Each row of this table is followed by its label. One hidden rule gives the labels. It looks at one to three of the table's principal directions, none of them among the few with the most spread.
[ 19  42  17  49 -25  31  53  11  27  67   8 -40 -29  56  -9 -41  16  57
  38 -32  44  10 -57  17  21 -30  32  -2 -50 -19 -48 -66  54  24 -24 -19
 -37 -21   2  30 -31  -3  -7 -37  56 -54  23   1  44 -34  -2 -47  38  47
   7] QB
[ 20  13  -8  41 -33  -5  23  13 -17 -12  21  26  20   6  29 -21  22 -19
   7  29  23 -19 -52  13   0  27  -7   9  -3  13 -11  16  20 -15  11   6
  50  10  10  15 -12   6  -9  -2 -13 -21  -4 -15  16  -4  11  11   8 -15
   9] QB
[ 50  32 -33 -21   0   8  54  18 -41  -2 -31 -73  18  57   8  -8  16  78
 -29 -59  -2  -5 -26  30  36 -40 -13  12   0  21 -37 -41  24 -11  34   1
 -21 -14  19  23  41 -49  32  36  32 -29   6   6  32 -47 -17 -40 -12   9
   1] ZD
[ 17  -6 -53 -66  -4   5  11  -9 -14   2 -37 -25   9 -17  22  -8 -13  21
 -43 -21 -22   4  -2  21  77 -41  14  -4  33  43 -31 -20  -6  -5 -33 -21
  35 -23  20 -14  17 -22  20  12  55 -24  -5  -8 -37 -13  17 -34  21  -1
   6] RQ
[-14  -7   9 -10   5  18 -18   3  31  76 -27 -26 -28  20 -28  16 -37  47
   7 -32  -4  23 -31  -4  16 -73  26  12 -31  -7 -20 -73  20   7 -28 -12
 -65 -10  -3 -21 -24   5  10 -21  61 -28   3  -1   0 -18 -19 -33  18  48
 -23] ZD
[-50 -10  17 -36  35  -1 -45 -39   9   0  15  36 -20 -29 -21  26 -23 -45
  20  18 -25  -5  74 -33 -20   3 -23 -47 -10 -20  43  22 -29  30 -26  -2
 -11  -9 -14  -4  13  17  -3   6  -1   8  11   4 -23  36  11  24   9 -24
  -2] FJ
[-23 -12  75  40  -2   1 -15  13  64  28  -8 -12 -12   9 -26  13 -34  13
  15 -52  -8  -1   3   7 -44   0  37  61  21 -48  50   3   2   1  42   0
 -79  55 -11 -54 -49  17   6 -28 -10  63 -15  34  18 -39 -67  40 -67  66
 -26] GT
[ -18   11   32   -1   49   -9  -15   25   15   38  -42  -16  -37   -3
  -40   35  -29  -11    4  -44  -22   41  -21  -19   26  -48   29   19
  -62  -14   -2  -51   38   -2   -3  -29 -119    4   22   -6  -44    6
   31  -23   60  -26  -15    1   36   -6    8  -27   27   57   -5] FJ
[ -1 -23 -19  -4  -2 -24 -10   9 -14   1  31  27  11  19  -7  31  -8   2
  28  21 -16 -25  19 -11 -43  -1 -55 -45 -48   6  11  -9  -5  13   3  24
   6 -22 -42  24   6   6  -6   8 -12 -41  -9 -17   5  43   4   0  20 -23
  -3] RQ
[  6 -35 -34  47 -29  12  18  37  11   5  -6 -27  46   8  46  -3  -4   5
  22  30  19 -16 -55  21 -20 -11 -17 -23  21  14 -41 -13   6 -38  -2  22
  55 -16 -24 -15 -10   2 -15   2 -24 -22  -1   4 -12  17   6   3  20 -31
  -5] RQ
[ 44  69  50  46 -22 -39  47  34 -20  32 -24 -59 -33  12 -15 -12  -9  24
 -10 -46   2  32 -65  23  18 -23  27  39 -49  -2 -39 -45  79  48  32 -25
 -71 -14  21  28 -14 -38 -11  -5  83 -40 -48  -4  82 -48  30 -42  41  59
  -5] ZD
[ -9 -32 -17  13  -2  -1 -22  18  -2 -17  28  33  60  41  19  35 -10 -22
  41  21  -6 -51   7  -5 -51  23 -71 -42  -9 -13  16   6 -30 -35  16  37
  44  -7 -47   7   7  21   3  11 -65 -17  28   0  -4  46 -27  40 -21 -48
  -2] ZD
[-12  25  47  -7  23   0  24  -9  -2  26   1 -56 -76  19 -70 -16  33  48
   3 -37  -2  41  59  -4 -36 -12  41  30 -45 -29  12   9  20  52  13  15
 -86   6   7  19  34 -44   2  -5  27  33  -7  21  38 -58  -2 -30  -5  48
 -14] RQ
[ 69  25 -63  13 -18 -18  26  27 -29   9 -11 -32   7  43 -21  11  13  50
 -20   3   6   0 -64   9  34 -42 -32  11 -55  19 -63 -50  53 -11 -11  -4
   1 -40  17  58   3 -52  10  36  44 -70 -13 -29  48  -1  32 -77  35  19
   2] ZD
[-25  11  23  28  25   5 -27   4  19  37   1  23 -23  14 -33  18  -8 -26
  37  -3   1   8 -23 -25  -9 -12   8  12 -51 -35  16 -27  30 -20 -16   1
 -44   4  14  15 -30  26  23 -20  13 -23  14   0  34   2   5  10  11  16
  -5] GT
[ 15   6  -4  57 -64  30  57   9   6 -25  19   1  44 -16  70 -64  37 -20
 -14 -17  40 -19 -26  38  44  54  70  36  63   5   4  22  15 -56   3 -35
  75  59  52  -8 -41  -6  -9 -24 -35  26  45   5 -14 -33 -32  43 -14 -17
  23] ZD
[ 43  -3 -49 -31  -2   1  10  -4 -24 -27  -6  -3   5 -11   2   4   4  12
 -33 -16 -19   1  -4   4  34 -14  -2   6  -2  41  -9   8   1   0  -7 -19
  16  -1  12   1  -3 -22   0  17   9 -15  -3 -13 -11  -2  -5 -31   6   1
   7] ZD
[ 41  28   4  -9  -4  -6  37 -19 -16 -29  15 -31 -16  -4 -11 -17   1  43
 -24 -53 -13  -2  46   2   3   2   8   7   0  10  19  13   7  52  30 -31
 -50  22   3   3   1 -45 -23  20  11  16  -3   6  13 -21 -35 -17 -14  21
   6] FJ
[-22 -37 -28 -38  28   4 -54 -23   7 -26   4  38  37 -35  22  46 -25 -49
   1  24 -24  -8  37 -22   7   9 -33 -48  36  -4  30  -4 -29 -29 -23  -3
  28  -8 -15 -19  -4  41   9  11 -41   5  16   5 -47  64  -4  40  -9 -47
   7] RQ
[ 31  31  12 -22 -15   1  32 -12 -24   1  22 -22  11  66   4 -22  33  83
 -12 -30  23 -11  11  23 -11  22 -21  12  21 -16   4 -29  -9  14  48  23
  -1  -4 -15  38  49  -6  11  15 -18  16  17   7  19 -31 -41   1 -57   8
   5] ZD
[ 18  13 -12  27  24   0 -26   0  -4  23 -16 -21 -61  -3 -79  17  -4  19
   0  -6  -1  47  -6 -44 -13 -42  16  18 -94 -12 -23 -26  29   8 -33 -22
 -65 -26  19  39 -19 -44 -17   8  30 -23   2 -15  38   7  33 -73  42  20
 -14] ZD
[-21 -12   5 -18  18  21 -14 -62 -19 -65  54  64  20 -51  52 -18   5 -40
  11  52  11 -19  52 -24 -48  70 -48 -59  67   9  64  74 -67  35  24   1
  64  16 -36 -17  18  38 -51  22 -76  50  25   7 -60  46 -25  61 -32 -77
  15] ZD
[-85 -59  45  -5  27  28 -70  -8  82  74  20  63 -20  -5 -29  30 -46 -26
  47  -2  -7   3  19 -31 -18 -28  42   7 -26 -43  51 -36 -25 -15 -40  -9
 -79  53 -22 -64 -79  72   7 -65  -5  21  39   2 -42  25 -71  42 -14  51
 -18] RQ
[  6  16  31  -6 -23 -22  24   2  20 -14   1  -1  -9 -11  -8 -21   6  -5
 -25 -40 -11  -8  39  21  25  32  44  46  29  -9  25  29   5  14  12 -17
 -11  34  23  -5  -9 -13  15 -18  10  37 -16   6   8 -33  -9  18 -25  42
   9] FJ
[  5  49  39  25  34 -20   5   0  -8 -27 -23  -7 -41 -25 -26 -12  14 -41
  -1 -10   8  28   8 -14  -1  34  10  10 -19 -22   4  35   6  15  15 -18
 -22 -27  26  44   6   0   5   3   7  21 -24  11  51  -1  62 -17   7   1
  18] RQ
[-11 -10  -4 -40  22  -1  -2 -53 -22 -33  88  83 -60 -18 -51 -30  45 -23
  21  35 -16 -22  98 -30 -53  44 -11  -5 -57  14  69 111 -46  77  -7  15
   5  43 -22  11  12  -9 -38   0 -31  31  19 -19 -18   0 -29   1  -7   5
  10] RQ
[  89   23  -26   55  -65  -13   76   52  -24  -46  -20 -104   84   33
   67   -4   19   47  -37  -31   14  -19  -61   68   17    9  -16   14
   74   16  -61  -23   55  -29   62    8   39   -1    4   -3   22  -50
   -7   40  -28   -3  -26   26   37  -32  -16    3  -27   -8    2] FJ
[-86  -4 115  74  26  15 -64  14  64  50 -39  -5 -33 -12 -36  17 -42 -46
  49 -21  15  36   1 -36 -65  10  56  33  -6 -80  33 -13 -11 -35   8   6
 -71  15   3 -34 -33  47   3 -51 -26  59   7  39  20  -6   1  56 -24   7
 -30] QB
[-42 -40   6 -33  14  -3 -53 -36  -4 -39  34  60  -8 -40  -9   3   2 -60
  21  54 -24 -24  83 -22 -69  47 -28 -30  24   5  50 102 -79  23  -7  46
  71   1 -43 -30  43  30 -26   2 -73  55  -4  10 -51  29   5  48 -25 -58
  -7] FJ
[ -9 -26 -12  19  -1  -3 -43  29  22  31 -38 -11  27  19   0  43 -33  -2
  21  35  -5   6 -71  -3 -17 -33 -33   0   7 -10 -35 -44  17 -42 -13  39
  24 -39 -26 -23  -3  18  17  -1   5 -32 -29   4  -2  14  31   2   5  -9
 -27] GT
[ -59    5   98   88  -15   32   21  -13   62  -32   28   43  -12  -75
   33  -35   -1 -109   31   -1   26   -1   28   -9  -32   83   71   12
   47  -31   73  100   -3   17   12  -50   -6   86   23  -55  -80   35
  -42  -55  -47   77   19   29  -12  -11  -27   88  -11    5   11] FJ
[-64  -3  48   6   7  35  11 -11  66  76  18  39 -71   2 -46 -32   8   3
  23 -33  17  19  18 -19  30 -20 101  48 -52 -25  35 -19  25  10 -49 -39
 -98  69  40 -18 -73  23  24 -77  53   4  38 -14  -5 -39 -39   2  20  88
   2] FJ
[-18 -33 -20 -72  23  17 -48 -43  19 -26   0  37 -11 -41 -20  10 -11 -25
 -27   6 -34  -6  67 -17  17  -1  13  10  47  17  34  57 -54   9 -31   0
  14  27   0 -56  13  18   4   0 -29  54   7   6 -64   4 -28  19 -36   1
  -3] QB
[ 34   5 -29  39  -6 -34  -6  52 -11  -5 -25 -14  36  25  -1  46 -15 -13
   2  17  -2  -5 -61  -4   4 -16 -47 -12 -40   1 -52 -46  40 -39   1   7
  -1 -44  -2  40  -8  -8  15  19   2 -60 -25 -19  45  43  48 -25  36 -10
   1] FJ
[ 49   7 -16  44 -60 -51  20  95  21  32 -39 -23  58  73   1  19 -19  34
 -31 -25  14 -32 -98  41  53 -26  -1  69 -22  -1 -81 -77  40 -68  13  -1
 -12  -6  20  35 -26 -19  44  -7  29 -43 -23 -36  57  -2   7 -33   5  66
  -1] RQ
[-28 -21  -6 -47  10  -9 -66 -15   8  19 -16  29  19  13 -10  47 -33 -14
   7   3 -23 -13  29 -12   1 -10 -36 -33   5 -18  14 -33 -34 -28 -26  18
  33 -44 -20   5  24  40  32   1  -9 -14   3   2 -22  38  15  18 -16 -33
  -9] FJ
[ 70  51  -3   1  -3 -29  48  12 -60 -43 -10 -45  -5  18   3 -37  38  56
 -43 -30  10  19 -22  19  15  23   2  47   7  16 -22   1  17  13  64   1
 -15  -1  19  38  34 -48  -5  31   5  15 -26  -2  43 -42   6 -33 -26  12
  12] QB
[ 24 -25 -27  24 -55 -43 -27  41   3 -24   4  31  84   8  34  37 -35 -49
  -4  19 -31 -62 -37  23   5  16 -36  20  32   8  -6   7  11 -53   9  26
  73  18 -10 -28 -14   3  10  12 -33 -20 -22 -13  -2  22  -9  54 -16 -18
 -10] QB
[ 25   1 -36 -41 -26 -17   6  -4 -24 -47 -10  -4  74  -9  64  12 -21 -15
 -36  11 -19 -42   5  27  39  12 -51 -33  83  31 -19   9 -21  -5  11   3
  77 -16 -10 -17  45  -5   3  39 -14  -6  -9  -3 -34  23   4  30 -11 -45
  10] FJ
[-49 -41  23  28  11 -22 -69  43  53  69 -57 -15   4 -13  -4  44 -62 -15
  22  37  -1  25 -69 -10 -22 -51   3   9  11 -25 -41 -70   6 -43 -21  34
 -25 -42 -25 -36 -13  55  18 -23  16  -6 -45   5  -5  35  43  11  23   9
 -29] RQ
[-42  -9  36  50   0  38 -11 -21  10  -3  28   9  17 -29  43  -7   2 -52
  49  23  25   6  11  -9 -44  36   6 -54  25 -29  30  11  -8  -9  -3  -3
  33   7 -15 -19 -17  41 -38 -18 -54  18  40  30 -19  24 -13  59   4 -62
   2] FJ
[  6  14 -10 -78  47  -8 -14 -30 -10  -5 -33 -14 -33 -31 -23  11  -9  22
 -56 -31 -24  31  35  -9  52 -31  16  16  25  13  10 -14 -11  19  -2 -26
 -58  -5  31   2  26   4  31  22  35  27 -14   0 -10  -5   3 -26 -13  27
   9] RQ
[ -59  -25    6   12   14   18  -58  -47   32    0   75  118  -13  -36
  -12   -3  -19 -120   82   89   -9  -46   32  -41  -61   44  -48  -50
  -31  -19   55   98  -47   41  -61   19   88    3  -46  -10  -22   40
  -49  -14  -33   -4   44  -14  -33   53    9   48   31  -44    0] GT
[ 20  22 -19 -51  13  47  39 -51 -33 -12  -1 -37 -11   4  32 -55  23  91
 -31 -21  29  24  17   3  30 -10   6 -24  50  26 -11 -22 -33  35  15 -23
  -2  -8  -1  -3  36 -19 -24  19  14  18  30   7 -44 -25 -30 -32 -20 -19
  11] QB
[ -7 -12 -17   5 -18  29  24 -12  36 -13  18  10  -3 -22   0 -21  25 -47
   7 -26 -17 -24  40  17  29  17  58  24  24   1  35  61  19 -18 -39 -12
  34  52  36 -31 -29  -2  22 -25 -14  18  26  19 -14 -37 -24  34  -7  14
  11] ZD
[-18  -7   1   7  21  14  -2 -10  -1  14  23  22 -24  18 -17  -9  24  26
  21  13  24   6  12 -22 -27   4  -2 -13 -35 -12  15 -13 -10  -4   2   8
 -30   3  -5  25  -5  20   2  -9 -18  -1  18  -6   3  14 -10  -7  -5  -4
   5] FJ
[-21   2  57 117 -37  21  48  40  31  25  27 -13  -8  14  22 -58  29   6
  49  25  67   9 -57   7 -52  32  50  22 -19 -23 -25   3  23  -4  22   5
 -22  39  -8  -9 -47   4 -48 -48 -28  16  14   4  23 -19 -14  17  20  18
  -1] FJ
[ 30  36  33  42 -22  34  80  -6   1  24  29 -58 -40  37   0 -63  59  89
  13 -47  51  36 -12  26 -16  16  56  21 -12 -17  -2 -29  37  33  30 -11
 -42  15   3  29 -13 -16 -22 -28   6  13  21  22  34 -61 -38 -27 -14  38
   9] RQ
[-14   6 -14 -76  22  -2 -31 -37 -10  -7 -25  23   5 -45  11  21 -39 -42
 -43  -9 -39  -8  21  -2  58 -25  -7  -1  46  23  22  17 -19  11 -21 -26
  15   5  30 -26  22   8  23  27  38   8   2  -7 -32  -1   1  15  -1  -6
   1] GT
[ 60  43 -18  49 -62  -4  74   9 -35 -48  36 -17  25  27  31 -62  75   4
  -5  -3  39 -28  -1  43  14  71  10   6  10   2 -22  44  17 -13  16   1
  99  -5  25  64  21 -36 -13   7 -37   0  16   3  39 -28  21  -6  -8 -29
  31] RQ
Here are more rows. What is the label of each one?
[-50 -16  23 -45  48  10 -69 -62  25   6  28  63 -40 -26 -46  28 -29 -26
  20  21 -18  -2  80 -52 -44   5 -29 -34 -11 -28  64  30 -55  44 -23  -1
 -28  -3 -28  -6   7  38 -12   4 -20  35  19   1 -31  43 -15  20 -20 -10
  -7] ZD
[-50 -30  66  41 -12 -27 -16  36  56  28   2  -5 -26  -1 -44   7 -19 -27
  40  -7 -29  -7  31   1 -53   4  46  48 -22 -36  25  33  17  13   6  36
 -59  50 -22 -66 -32  -8   0 -49   3  31 -42  22   9 -35 -13  42 -10  58
 -31] FJ
[  2   1  -4 -44  32  10  -5 -29 -29  -1  -3 -45 -19  29 -21  23   3  76
   6 -18 -10  16  59 -17 -47 -25 -47 -61 -11  -2   6 -31 -21  39  22  26
 -39 -48 -44  13  61  -8  -3  28  -9  -6 -10  21  -6  10  -3 -23 -16 -33
 -11] FJ
[-15 -12  50  36   7   2 -21   8  25  14  32  17  -6  44 -41  22 -11  21
  43 -31  -6 -14  27 -20 -73  15  -8  19 -46 -48  54  -5  -6   3  39  16
 -72  42 -35 -13 -36   4  -9 -19 -38  22  16  15  23  -6 -70  29 -52  30
 -21] QB
[ 17 -15  10  57 -35 -11   7  45  -4  -5   1 -40  60  28  42  19  -8  10
  24  12   8 -11 -48  25 -42   9 -27 -15  22 -10 -29 -32  22 -27  40  37
  20  -5 -41 -26  -2   3 -21   0 -42 -13 -19  20  11   8 -15  32 -12 -24
 -16] FJ
[ 24  20 -16  -1 -16 -36 -10  -6   0 -27  20  56   6 -29 -12  19 -17 -69
 -17  16 -25 -32   2  -7  30  18 -22  10 -18  11  15  42  18  20 -21 -28
  26   9  22  23 -22  -9  -1  17  17 -20 -11 -30  20  24  22   2  23  14
  13] ZD
[-48  -1  15 -79  42  30 -51 -59  25  47 -20  21 -42 -46 -12  37 -28 -34
  -7 -13 -18  43  38 -15  53 -40  23 -55   5  -8  26 -38 -10  26 -68 -43
 -19 -37  14 -11  -8  63  24 -23  52 -11  15  12 -36  22  18 -11  23   3
   4] RQ
[ 34  51  22  54   2  19  51  -7 -42 -41   9 -14  19   6  48 -10  20  14
  -1 -33  43  13 -27  -5 -13  42 -24 -39   1  -3  19 -20  19  -3  61 -45
 -12  -8  16  56 -15   6 -18  20 -28 -13  23   8  41  14  -8   5  -8 -48
  24] ZD
[ 28   6   0  11  -8 -21  -6 -13 -20 -21  36   6 -16  21 -35  18  27  20
  14  15   0  -5  38  -9 -71  32 -45 -21 -32 -14  23  24  -4  27  22  34
  19 -31 -33  49  33  -2 -14  20 -46   4 -20   6  31  16  13  -7 -22 -23
  -4] FJ
[  2  36  34  44 -12  24  66  -7  54 -24 -11 -29 -20 -85  39 -65 -17 -69
 -13 -16   7   6 -17  24  64   9  75  26  64  15 -14  78  32  64 -22 -77
 -17  55  41 -66 -63 -31 -48 -19  56  38  -3  17  -9 -42   2   4  43  57
  21] RQ
[ 22  23   7  60 -60   6  36  25 -16  -5  12  -6  37  29  32 -25  24 -20
  15 -17  21 -24 -37  29   3  38  18  16  -3  -4 -11   5  29 -40   7   1
  75   8  21  26  -7 -16  -2 -15 -19 -24  26   1  29 -29   2  25   6 -28
   4] QB
[ -71   -2   38  -11   22   43  -42  -58   60   19   29   94  -59  -70
  -38  -28   -3 -112   11    5   -3    3   54  -34   37   25   86   40
   -5  -26   71   82  -24    8  -79  -54    2   71   59  -28  -58   35
    0  -48    7   55   66   -6  -33  -13  -21   38    8   32   11] GT
[-47 -38 -11 -49  48  33 -60 -34  48  34  -6  45 -33 -36 -28  12 -37 -34
  16  19 -20  10  14 -31   7 -36  11  -1   2   0  22  16 -42  10 -60  -8
  -9   3 -13 -42 -22  38   1 -17  15  19  28  -3 -51  20 -15  -3   9  17
  -8] GT
[-61 -13  76  51  29  13 -38  15  23  31 -16 -14  -1  25  -5  38 -21  -1
  57 -10  20  21   8 -25 -81   7 -13 -44 -21 -59  23 -46 -15 -27  33  22
 -57 -23 -37  -4  -8  55   3 -27 -45  13   3  36  17  29  -4  38 -23 -31
 -18] FJ
[ 107   19  -98  -15  -35  -24   88   72  -63   -9  -45  -91   46   69
   32    2   34  108  -57  -24    9    7  -95   51   81  -61  -30   -3
  -29   74 -123  -92   65  -27   18    0    0  -54   12   48   26  -65
   31   33   58 -103  -41  -33   36  -14   36 -104   47   20   15] FJ
[ -1  22   4 -90  39  56  30 -89 -31  -8  41  -3 -56  10 -13 -54  50  90
 -20 -41  19  26  94 -10   1  12  17 -20  21   7  52  14 -55  68  13 -18
 -29  15  -5  17  49  -4 -14   8  -6  51  58  13 -41 -37 -65 -21 -49  -2
  16] ZD
[ -24  -12  -45    6   12   26   -2   -6  -24  -31   -8   29   16  -84
   60  -12   14 -123    8   73   11   21  -31   -6   44   17    6  -66
    9   42  -33   46   -5  -26  -69  -27  115  -36   28    7   -8   21
  -24   -4   -4  -35   27  -13  -38   50   82   -1   94  -83   28] RQ
[ 21  12  -9  -2   3  -5  25  -1 -37 -47   8  16  34   4  36  -6  14   4
 -22   4  12 -19 -16   6 -16  39 -42   8  38  16  24  29 -20 -14  57   6
  36  10   5  29  27  -2   6  38 -37  21   8  -8   8   2 -15  24 -34 -34
  12] GT
[ 21 -16 -38 -47  14 -43 -48  18   4  23 -36  -1 -26  10 -67  32 -35  32
 -29  17 -39   9 -19 -18   9 -57 -22  48 -37  19 -40 -18  -3  10 -24  28
 -27 -32 -13  -1  22 -33  17  20  48 -18 -48 -32   2   3  34 -58  15  46
 -24] QB
[ 53  20 -34  17 -42  -9  39  26 -30 -28  -4  -6  35  10  29 -13  35 -11
 -30  -5   9  -7 -51  34  50  22  12  28   8  27 -30   4  36 -38   3 -11
  64   3  36  26  -6 -21  15   3   0 -27  -2 -13  22 -22  17 -11   7  -4
  16] QB
[-45 -41  -9 -55  38  22 -22 -14  35  24 -40  -8 -50 -51 -30  -1 -13  12
 -40 -22 -11  43  48 -19  41 -47  74  23  10  15   6  -4 -32  -9 -44 -36
 -64  20  34 -34 -18   6  21 -21  29  44   6  -3 -50   0  -5 -31  11  37
  -1] RQ
[ -9 -18 -16   6 -11  -7 -33   2   6   3   5  38   4  15 -24  16  -3 -10
   8  27   1 -21   4 -17 -26   6 -24   3 -22  -4   4  14 -22 -26 -17  21
  38 -14  -7  20   7   7   9   3 -25  -5   2 -17  -2  22  16   0  -6 -19
  -8] QB
[ -5 -11 -20   1   9   6   4  -9 -49 -44  32  46  26   0  27   5  35 -31
   2  25   7 -28  11  -4 -34  38 -37 -22  -1  17  42  49 -26 -33  35  19
  50  20   9  24  23  21  10  26 -64   8  20  -6   0  15 -15  36 -25 -63
  11] GT
[ -31   -2   49  -31   41   -3  -62  -31   25   44    1   26  -41   13
  -58   59  -55   23   22  -42  -29   10   45  -43  -46  -34  -24  -21
  -46  -34   58  -45  -16   39    7   -7 -103  -11  -34   -5  -13   43
   11   -9   13   -2   -5    7    9   24  -35    6  -25   24  -22] QB
[ 41   0 -49 -49 -14 -52   3  22 -31 -24 -21  16  17 -17   8  -2 -14   3
 -57  18 -26  -8 -28  10  70 -17 -10  31   4  54 -45  -4   3   6  -7 -11
  14  -3  15  -2   5 -35   7  18  49 -29 -44 -46 -15   9  33 -37  29  26
   9] FJ
